Questions about the matrix below. Rows and columns are numbered from 0.
1) What is the entry directly above the smallest entry?
2) What is the top entry of the column that holds the largest entry?
3) What is the entry in the top-left corner?
4) What is the entry in row 2 and column 1?
5) What is the bottom entry of the column that holds the largest entry?
6) What is the entry just left of the largest entry?
7) What is the entry in the bottom-left corner?
8) What is the entry at row 1, column 0?
[[131 135 123 132 134 129 138 138 140 126 136 124 129 132]
 [131 133 127 128 124 124 141 130 149 126 123 120 125 127]
 [124 141 128 134 134 130 124 131 128 129 126 126 128 128]
 [129 121 131 123 124 128 125 136 126 131 129 126 130 127]
 [127 144 128 126 130 133 117 132 135 120 134 136 133 127]
 [131 130 122 127 124 126 128 133 141 128 132 116 132 130]
 [131 144 137 129 133 132 121 128 124 133 128 125 125 128]
 [129 128 127 123 124 131 129 111 120 130 128 127 120 128]
 [127 127 124 124 131 127 137 128 142 131 132 129 134 127]
 [124 134 129 133 128 126 118 133 115 128 118 121 117 127]]
1) 128
2) 140
3) 131
4) 141
5) 115
6) 130
7) 124
8) 131

B =
[[125 124 141 139]
 [116 126 151 123]
 [120 135 129 131]
 [126 135 120 153]
 [125 123 142 133]]
Rows and columns are numbered from 0.
The bottom entry of the column that holds the largest entry is 133
The entry directly below 141 -> 151
The top entry of the column that holds the largest entry: 139
Find the entry just left of 124.
125
Find the entry in row 1 and column 0.
116
Find the entry at row 0, column 2.
141
The entry just right of the smallest entry: 126
Find the entry directly below the smallest entry.
120

a =
[[129 125 125 130 124 128 124 129 129 124 127 128 124 127 130 127]
 [128 127 127 128 127 128 127 127 128 127 128 128 127 128 128 127]
 [146 127 122 139 108 122 107 145 133 108 121 127 107 120 146 136]
 [128 145 144 116 132 112 126 133 113 134 112 112 131 112 126 143]
 [128 126 126 129 126 128 127 128 129 126 128 128 127 128 128 127]
 [140 128 125 134 114 123 113 140 130 115 122 126 114 121 140 134]
 [128 127 127 129 127 129 128 128 129 127 129 129 127 129 128 127]
 [114 125 129 120 139 131 140 114 124 139 132 128 140 132 114 120]
 [127 140 139 117 129 114 124 131 115 131 114 114 128 114 126 139]
 [103 126 131 109 147 128 147 104 116 147 129 122 148 131 103 116]
 [127 151 151 111 134 106 125 135 107 137 106 105 132 106 125 149]
 [114 128 131 117 140 128 139 115 121 139 129 124 140 129 114 122]
 [127 127 127 127 127 127 127 127 127 127 127 127 127 127 127 127]]
The first entry on the diagonal from the top-right corner: 127
Which number is the fifth entry from the end, reading row by row?
Answer: 127
The 3rd-last entry, reading row by row: 127
The third entry, reading row by row: 125
The top-left entry -> 129
Which number is the bottom-left entry?
Answer: 127
The 5th entry in reading order: 124
Which number is the 4th entry from the end, reading row by row?
Answer: 127
The last entry, reading row by row: 127
The third entry on the main diagonal -> 122
The entry directly below 143: 127
Which number is the second entry in reading order?
Answer: 125
The fourth entry, reading row by row is 130
Which number is the smallest entry in the first column?
Answer: 103
Which number is the largest entry in the first column?
Answer: 146
Which number is the smallest entry in the last column?
Answer: 116
The 2nd entry on the diagonal from the top-right corner -> 128

A =
131,132,128,128
151,116,132,131
101,126,114,119
131,130,125,130
148,117,125,137
131,129,125,133
133,120,132,137
118,132,122,127
156,117,144,135
101,135,113,122
136,115,132,124
130,136,131,122
115,134,117,138
The second entry on the diagonal from the top-right corner -> 132
The entry in the bottom-right corner: 138
Give the fifth entry from the end, reading row by row.
122
The 4th entry, reading row by row -> 128
Give the entry in the bottom-left corner.
115
Give the top-left entry.
131
Give the entry just right of 144.
135
The second entry on the main diagonal -> 116
The 2nd largest entry -> 151
Give the entry directly above the largest entry.
118
The third entry on the main diagonal: 114
Give the largest entry in the first column.
156
Give the entry just left of 138.
117
Give the smallest entry in the last column.
119

data = [126 105 113 152 139 132 128]
The entry just right of 139: 132
Read off the maximum.
Answer: 152

x =
[[108 119 152 149 137 134 105 127 136]
 [150 132 106 108 126 120 151 134 124]
 [111 146 130 134 106 141 118 109 116]
 [124 148 111 118 104 137 135 111 112]
 [115 122 144 142 132 130 115 133 137]
 [145 132 110 112 127 123 145 123 119]
 [110 124 145 144 129 134 110 132 136]
 [144 129 110 113 130 123 146 123 119]
 [121 147 116 130 105 133 122 115 127]
 [105 122 150 151 132 136 105 134 138]
 [120 114 148 139 144 127 119 141 135]
 [155 123 112 105 138 117 153 133 118]]
Give the entry just right of the smallest entry.
Answer: 137
The first entry in reading order is 108
Give the 3rd largest entry.
Answer: 152
The third entry on the main diagonal: 130
Give the fifth entry, reading row by row.
Answer: 137
Give the largest entry.
Answer: 155
Give the third-last entry, reading row by row.
Answer: 153
Give the entry in the bottom-right corner.
Answer: 118
Give the first entry on the diagonal from the top-right corner.
Answer: 136
Give the fourth entry, reading row by row.
Answer: 149
Give the second entry on the diagonal from the top-right corner.
Answer: 134
Give the smallest entry.
Answer: 104
Give the entry just right of 109.
Answer: 116
Give the fourth-last entry, reading row by row.
Answer: 117
Give the third entry on the diagonal from the top-right corner.
Answer: 118
Give the entry directly above the largest entry.
Answer: 120
The second entry from the end, reading row by row -> 133
Give the smallest entry in the last row.
Answer: 105
Give the smallest entry in the first row.
Answer: 105
The entry directly above the smallest entry is 106
The entry directly below the smallest entry -> 132
The entry just right of 113 -> 130
Give the entry just left of the smallest entry.
Answer: 118

m =
array([[123, 124, 139, 129, 114, 127, 134, 132, 127, 105, 125, 124, 124,
        143, 121],
       [126, 127, 129, 128, 127, 126, 128, 127, 128, 127, 128, 127, 128,
        129, 128],
       [124, 122, 142, 129, 110, 127, 138, 129, 125, 101, 122, 123, 122,
        147, 116],
       [133, 126, 123, 123, 127, 126, 128, 126, 128, 126, 126, 127, 125,
        126, 127]])
The entry just right of the smallest entry?
A: 122
The minimum is 101
The entry just right of the largest entry is 116
The entry just left of 147 is 122

Read these off the array that follows. Rows and columns are numbered from 0.
1) Give the top-right entry.
2) Give the bottom-left entry.
3) Give the bottom-right entry.
4) Give the entry at row 0, column 1.
5) Give the entry at row 2, column 0.
6) Give the entry directly above 124.
7) Give the entry just right of 111.
8) Give the entry at row 1, column 0.
[[129 131 139 104 152 115 148 127]
 [124 115 109 142 130 135 119 114]
 [149 143 120 112 151 112 103 142]
 [125 123 142 106 111 116 116 129]
 [109 109 131 120 127 149 108 147]
 [143 121 116 153 110 147 125 151]
 [142 106 105 106 112 130 138 114]
 [115 106 146 108 131 113 119 103]
 [153 131 118 137 118 110 148 116]
 [119 113 137 121 151 133 130 119]]
1) 127
2) 119
3) 119
4) 131
5) 149
6) 129
7) 116
8) 124

Read these off the array that follows. Rows and columns are numbered from 0.
1) Read off the entry in row 2 and column 0.
2) Read off the entry in row 0 and column 2.
3) Read off the entry in row 1 and column 0.
4) Read off the entry just right of 115.
5) Read off the entry in the top-right corner.
6) Read off the entry in the bottom-left corner.
7) Read off the bottom entry of the column that holds the smallest entry.
8) Read off the entry at row 2, column 1.
121  138  123  120  120  132  133
127  128  127  128  128  127  124
122  126  125  115  118  122  140
134  131  134  139  135  130  127
123  124  121  119  123  129  123
151  108  148  148  152  112  125
139  120  134  144  144  134  113
110  140  110  108  110  137  124
129  129  129  130  130  125  126
103  153  100  111  108  156  108
135  123  134  131  134  118  128
129  132  129  129  129  128  128
1) 122
2) 123
3) 127
4) 118
5) 133
6) 129
7) 129
8) 126
